128 stands for zero in the data rows.
Some points, one per row:
[111 129 129 103 121 129 198 194 201 147 156 121  78  95 137  89  90 123
 123 113 137 163 153 105]
[106 123 131  92  97  84 119  77 104  79 147 147 130 166 205 118  92 127
 126 103 150 182 159  95]
[119 141 163 165 193 180 184 126 115  85 122 111  81  97 135  95  94 124
 125 112 127 149 163  68]
[113 127 130 104 113 121 175 175 205 169 175 127  85  98 140  93  90 123
 124 108 133 147 158  69]
[113 128 133 119 147 172 224 188 168 111 131 113  80  97 136  95  93 123
 123 114 136 155 150  88]
[113 125 130 100 106  94 124 103 139 150 221 207 150 138 156  97  90 122
 126 107 142 162 146  88]
[116 139 162 166 198 182 184 123 114  83 119 110  78  95 137  93  92 119
 123 113 135 163 151  90]
[113 128 129 100 104  91 126 103 137 141 210 208 161 153 168 103  91 123
 123 112 150 170 152 101]
[106 127 138 102 116 111 158 125 154 126 171 136  89 108 157  90  81 122
 124 102 179 224 171 128]
[115 133 145 119 129 126 159 125 142 113 147 121  83 105 147  94  86 123
 126 107 185 227 184 163]
[134 162 184 171 181 169 181 132 132  99 126 105  78  98 139  96  91 123
 124 110 150 187 160 138]
[115 131 147 137 165 175 212 177 171 127 141 111  80 100 139  93  91 124
 125 111 151 176 162 137]
[111 128 131  98 105  91 127  97 117 102 157 159 135 163 211 161 150 173
 161 137 160 191 166 137]
[131 163 175 153 167 152 187 136 138  97 139 117  69  90 142  82  79 119
 121 108 147 178 169 150]
[115 137 150 131 157 161 210 182 191 149 177 143  93 104 143  91  85 124
 124 111 137 152 154 123]
[109 137 146 118 142 129 182 141 156 115 163 133  74  93 145  76  76 121
 120 104 147 203 169 169]
[135 166 181 151 156 140 168 119 127  86 130 101  60  85 143  81  74 121
 123  98 137 168 159 101]
[115 145 164 134 150 148 197 150 173 131 179 138  79 104 161  83  74 121
 124  97 134 174 162 115]
[143 173 180 147 148 119 146  92 103  66 119 102  59  87 140  80  79 120
 121 105 136 154 155 131]
[156 183 190 143 131 104 127  88 103  76 120  97  64  90 141  86  82 121
 123 105 137 147 156 111]
[116 126 128 103 107  94 121  94 103  81 121 112  84 106 150 121 139 184
 198 184 130 183 150  88]
[110 124 129  99 103  94 120  86 105  84 139 140 134 175 219 148 116 136
 129 106 137 200 154  94]
[117 127 128 105 110  97 123  96 106  86 121 112  87 109 158 148 175 211
 193 153 141 170 144  94]
[113 127 130 104 106  97 122  93 108  86 121 105  79 106 161 141 160 198
 184 142 148 187 142  78]
[112 125 131 101 104  94 120  90 111 103 169 187 176 182 191 114  95 124
 126 109 149 185 150 100]
[111 124 129 100 105  94 122  89 105  82 122 109  96 143 207 159 135 147
 133 110 161 213 163 137]
[114 126 128 104 108 101 121  95 108  89 122 106  81 103 145 118 137 190
 202 174 135 196 150 100]
[115 129 128 105 109  96 122  95 106  84 121 111  85 102 144 117 137 187
 204 192 151 181 149 115]
[115 128 127 106 112  99 124  97 105  87 121 113  91 114 162 149 168 202
 200 170 136 177 146  98]
[114 124 129 105 108  98 121  93 108  90 125 113  95 125 177 152 161 198
 197 173 140 180 148 102]
[109 122 129  97  99  90 121  84 106  80 130 121 103 147 211 160 151 173
 162 129 139 185 157  99]
[116 129 128 105 111 100 126 105 126 120 172 182 169 192 218 169 150 159
 144 125 129 155 148 105]
[116 140 154 139 166 166 209 166 164 113 147 118  72  90 140  84  82 121
 122 109 132 173 155 115]
[114 139 149 118 143 134 194 159 183 144 197 166 104 119 166  91  78 124
 120 103 146 163 166 108]
[136 166 182 148 154 140 174 119 136  93 140 104  60  87 146  78  75 118
 125 100 137 170 160 104]
[172 196 198 161 153 124 142  98 104  80 119 109  75  95 136  91  89 121
 122 110 137 149 154 118]
[119 139 157 143 163 168 211 177 190 151 173 136  92 107 146  94  89 121
 124 108 136 146 154 125]
[115 129 131 107 117 111 148 131 158 148 197 197 169 181 211 155 139 155
 145 127 135 145 145 138]
[123 152 164 144 166 161 206 168 177 139 178 150  92 108 153  90  82 120
 123 106 138 155 158 116]
[123 150 171 149 169 163 194 145 151 105 140 106  63  92 142  84  77 119
 122 105 133 159 161  93]
[110 123 132 101 103  92 120  90 114 103 171 179 163 172 189 113  97 123
 125 108 158 205 162 132]
[115 129 133 109 127 126 176 163 187 164 194 163 111 116 145  95  93 122
 121 110 169 199 166 135]
[116 137 160 158 182 182 197 144 135  97 125 103  77  98 139  95  91 120
 126 110 151 188 153 115]
[114 125 129 105 110 102 128 109 138 139 193 196 177 189 206 144 122 137
 131 113 149 162 154 121]
[131 154 171 165 188 184 207 169 160 122 142 121  90 104 135  96  97 125
 124 114 148 155 156 121]
Then 16 other points, each followed by its number:
[130 157 172 168 186 182 208 172 164 127 147 127  91 105 137  97  97 122
 124 115 150 143 143 107] 0
[154 181 196 163 163 142 157 108 118  84 124 101  68  93 140  88  86 121
 125 106 145 159 153 103] 1
[141 169 193 173 180 164 177 128 129  96 127 103  74  96 141  92  87 121
 125 109 142 161 155 111] 2
[103 129 131  86 108  92 154 122 159 134 209 186 119 131 180  94  81 125
 122 100 148 152 168  99] 3
[108 127 127  90  98  78 121  81 108  90 162 164 135 165 218 141 127 149
 137 113 148 165 159  93] 4
[107 123 132  91  98  85 122  85 113  87 147 136 109 151 209 151 142 181
 174 141 146 163 154  86] 5
[103 125 131  90  97  86 137 102 140 122 192 176 134 163 217 129 107 145
 134 109 141 172 166 119] 6
[104 124 132  88  93  79 122  80 118 100 174 162 127 162 215 130 109 142
 134 104 139 153 166  86] 7
[106 130 129  87  97  74 125  83 113  97 176 177 137 161 209 126 107 135
 130 109 140 149 163  85] 8
[107 128 129  93 100  83 123  84 102  77 143 140 106 140 201 147 145 180
 174 149 138 183 160 114] 9
[103 130 142  94 108 105 168 116 157 111 187 144  82 116 186  85  69 127
 127  93 144 151 173  85] 10
[102 130 142 103 120 118 170 121 148 101 152 111  53  84 147  72  63 119
 120  98 152 159 170  96] 11
[131 156 175 142 147 133 165 112 126  83 130  97  55  83 146  74  70 120
 124 100 144 164 167 114] 12
[104 128 128  85  98  79 128  87 116  88 166 157 107 137 199 119 102 145
 138 111 165 171 196 133] 13
[111 127 133 102 109 106 144 117 148 136 191 179 148 174 219 153 137 163
 154 128 148 164 169 124] 14
[120 136 149 130 143 145 182 159 183 161 197 172 133 144 177 119 106 134
 133 113 147 201 158 142] 15
Which two of these numbered points are nearest to each point below, ignoring the 2 directions in which the first points spread most? Their numbers follow each, nearest first.
[112 128 129 100 105  91 122  89 105  91 149 164 159 189 218 146 119 133
 128 113 154 178 147  93] > 4 2
[111 125 130 101 105 101 140 124 166 165 216 195 149 145 168 104  92 124
 127 108 137 136 174  86] > 3 5
[111 126 131 101 103  95 119  90 106  81 121 103  77 108 166 133 143 187
 184 155 146 198 156 106] > 9 5
[113 128 129 102 107  94 122  95 114 111 179 198 180 187 194 122 105 126
 125 112 131 134 165  86] > 8 4
[138 163 177 139 145 126 155 105 119  83 127 101  59  88 144  81  74 120
 124 102 150 185 169 133] > 12 13
[101 126 134  94 104  98 153 120 161 138 206 177 130 153 201 115  91 137
 132 103 144 173 166 110] > 6 9
[113 139 148 115 126 112 162 122 139 104 163 141  86 106 160  87  83 125
 120 107 191 204 194 141] > 13 12
[116 144 162 147 174 159 187 126 121  78 123 107  64  86 141  84  81 121
 122 107 138 177 155 102] > 4 6
[111 126 131 104 112 107 143 123 153 142 194 182 159 177 214 153 135 156
 147 121 153 166 167 131] > 14 15
[101 121 132  84  96  82 138  91 138 107 182 155 105 137 202 104  89 139
 134  99 145 141 178  79] > 10 7
[116 143 159 156 181 167 184 122 117  75 121 107  70  91 138  87  86 122
 121 109 128 155 162  77] > 4 8
[104 126 132  90  98  89 132  85 121  91 156 134  92 130 192 120 111 155
 151 121 179 196 186 122] > 13 6
[137 156 165 148 162 158 189 164 170 144 174 155 115 125 154 106 102 126
 124 115 159 199 171 165] > 15 14
[153 181 193 157 153 126 140  96 108  78 121  99  68  94 142  89  81 121
 124 105 144 167 155 110] > 1 12
[100 124 133  85  96  86 135 100 142 119 181 152  96 118 172  87  72 121
 125  96 136 197 166  97] > 11 3
[100 127 134  81  97  74 136  88 120  86 176 159  96 129 203 108  93 144
 138 112 137 155 169  94] > 10 3
[111 131 142 111 117 118 161 119 148 110 161 127  77 102 160  83  73 120
 124 101 177 194 198 144] > 13 12
[117 144 162 121 134 124 181 129 160 116 179 139  74 106 172  85  70 124
 124  93 138 191 164 152] > 6 9
[128 151 164 141 155 147 185 152 162 130 168 148 101 114 154  98  92 124
 124 111 149 226 162 156] > 15 9
[122 143 160 156 180 189 214 180 176 136 148 121  93 105 139 100  97 124
 126 112 135 128 147 109] > 0 14
[112 130 130  94 103  87 126  95 118 109 174 176 152 178 216 147 127 147
 136 118 157 175 171 132] > 6 9
[109 126 127  93 101  83 135 112 153 149 216 189 122 120 154  87  82 121
 121 106 145 157 156  85] > 3 11
[109 125 129  97 103  90 120  85 107  90 150 153 143 182 227 153 122 145
 132 109 135 138 162  81] > 4 7
[113 138 158 133 154 155 203 161 181 132 168 126  75  97 150  83  73 120
 125 102 137 143 162 101] > 5 9
[109 144 149 108 130 114 176 123 147 106 174 145  74 102 168  78  70 120
 124  98 149 184 177 159] > 13 6
[112 126 131 102 109 103 135 107 135 120 171 163 143 167 215 162 152 175
 168 138 168 168 175 123] > 14 15
[112 125 129 104 108 103 136 125 168 169 220 197 148 143 161 103  93 124
 125 110 145 131 174  91] > 3 5
[126 157 180 166 179 157 170 113 118  83 120 100  66  93 139  90  84 123
 125 107 145 177 156 110] > 2 1
[177 195 195 157 152 124 144 100 109  78 120 107  75  94 136  87  89 121
 123 111 136 129 154 104] > 1 2
[106 129 138 103 128 124 190 159 181 135 179 138  75  92 147  74  73 119
 120 102 137 138 163  83] > 3 10
[117 138 158 124 141 135 185 142 166 128 175 137  81 106 161  85  76 123
 126 100 173 190 179 123] > 6 9
[110 131 133  96 108  95 142 104 126 101 166 156 108 138 191 120 111 149
 138 121 173 207 195 164] > 13 9
[188 201 197 152 139 117 133  96 109  86 121 103  75  96 139  94  89 121
 124 109 132 134 150 106] > 1 2
[134 165 190 171 179 167 179 128 129  91 127 102  71  94 140  90  84 121
 124 107 135 140 153  96] > 2 1
[177 192 198 156 151 131 152 106 117  86 125 103  67  93 141  89  84 123
 122 107 134 146 148 115] > 1 2
[115 135 140 119 131 127 174 149 171 150 200 183 139 150 185 120 110 138
 134 116 154 198 171 156] > 15 14
[125 151 159 126 145 132 177 134 145 109 160 135  83 101 153  87  78 124
 122 103 169 209 183 156] > 13 6
[182 198 189 149 143 117 138  95 104  76 120 106  73  94 138  90  87 120
 123 111 136 131 152 112] > 1 12
[136 167 193 189 197 168 170 122 117  89 122 112  84 102 135 100  97 123
 123 113 134 128 148  90] > 2 1
[118 128 131 113 125 120 152 141 165 162 202 199 174 180 200 154 139 148
 139 125 130 144 144 121] > 0 14
[104 125 132  88  94  88 135  97 135 111 179 153 106 130 188 101  87 131
 128 102 171 195 182 121] > 13 12
[113 126 133 111 119 116 148 130 157 149 191 182 161 178 211 159 142 161
 151 129 154 164 166 132] > 14 0
[116 138 155 159 198 194 204 138 122  86 122 110  79  97 138  95  94 122
 124 113 128 142 150 108] > 0 2
[116 127 129 105 110  99 123  96 108  89 124 119  99 126 171 150 161 191
 189 170 157 208 150 125] > 15 9
[126 153 170 139 146 132 164 111 126  82 131  96  51  82 144  77  73 117
 122 101 150 160 173 114] > 12 7
[101 123 132  89  92  82 122  75 107  80 146 133 102 140 200 126 111 148
 138 109 128 184 167  76] > 7 8
[114 135 155 137 162 168 210 173 182 136 161 124  79  98 144  88  82 121
 127 106 137 140 155  98] > 5 9
[111 125 129 102 105  97 123  93 112  96 139 128 117 153 206 169 170 196
 187 161 134 153 150 106] > 14 0
[114 136 146 114 126 120 160 124 146 118 161 132  92 114 160  98  85 127
 128 106 192 221 189 149] > 13 12
[119 129 131 114 120 115 136 124 139 134 168 169 157 173 198 169 162 175
 167 150 161 188 166 163] > 15 14
[164 187 191 153 151 123 145  96 104  74 122 106  68  90 138  86  84 120
 121 110 138 135 151  99] > 1 8
[100 125 135  87  99  93 152 110 149 119 180 142  81 105 170  76  63 121
 122  95 147 161 171  92] > 11 10
[186 198 192 146 135 114 131  93 110  82 122 103  72  93 139  91  87 122
 124 107 135 123 153 110] > 1 12
[160 184 199 180 181 167 179 138 140 109 132 113  84 102 139  96  94 124
 126 111 137 147 148 108] > 2 1
[108 123 131  94 100  90 128  95 128 116 183 178 153 180 220 147 124 148
 141 110 141 152 152  93] > 4 5
[171 191 196 159 156 138 156 111 120  88 126 103  70  91 139  89  84 121
 125 107 138 147 156 109] > 1 2
[103 124 133  89  96  83 123  82 110  85 147 126  96 131 199 131 121 165
 164 132 136 206 163 132] > 6 9
[182 198 192 150 145 118 138  98 106  77 122 108  75  94 137  91  89 120
 124 111 134 116 152 101] > 1 2
[108 125 133  98 105  97 134 104 134 117 174 163 136 170 222 162 152 184
 173 147 135 141 153 108] > 14 5
[117 133 139 120 136 137 180 165 187 169 209 190 147 152 174 119 108 132
 127 114 133 134 154  88] > 0 14
[108 127 128  91 102  89 131 105 132 112 179 173 130 150 190 117 105 137
 129 112  76 182 186  78] > 7 8
[113 130 144 128 153 167 212 179 186 140 155 120  79  95 142  90  86 122
 124 107 137 137 160  93] > 5 9
[112 125 131 102 105  94 121  88 106  82 121 102  77 101 154 119 131 180
 184 163 152 205 151 107] > 9 6
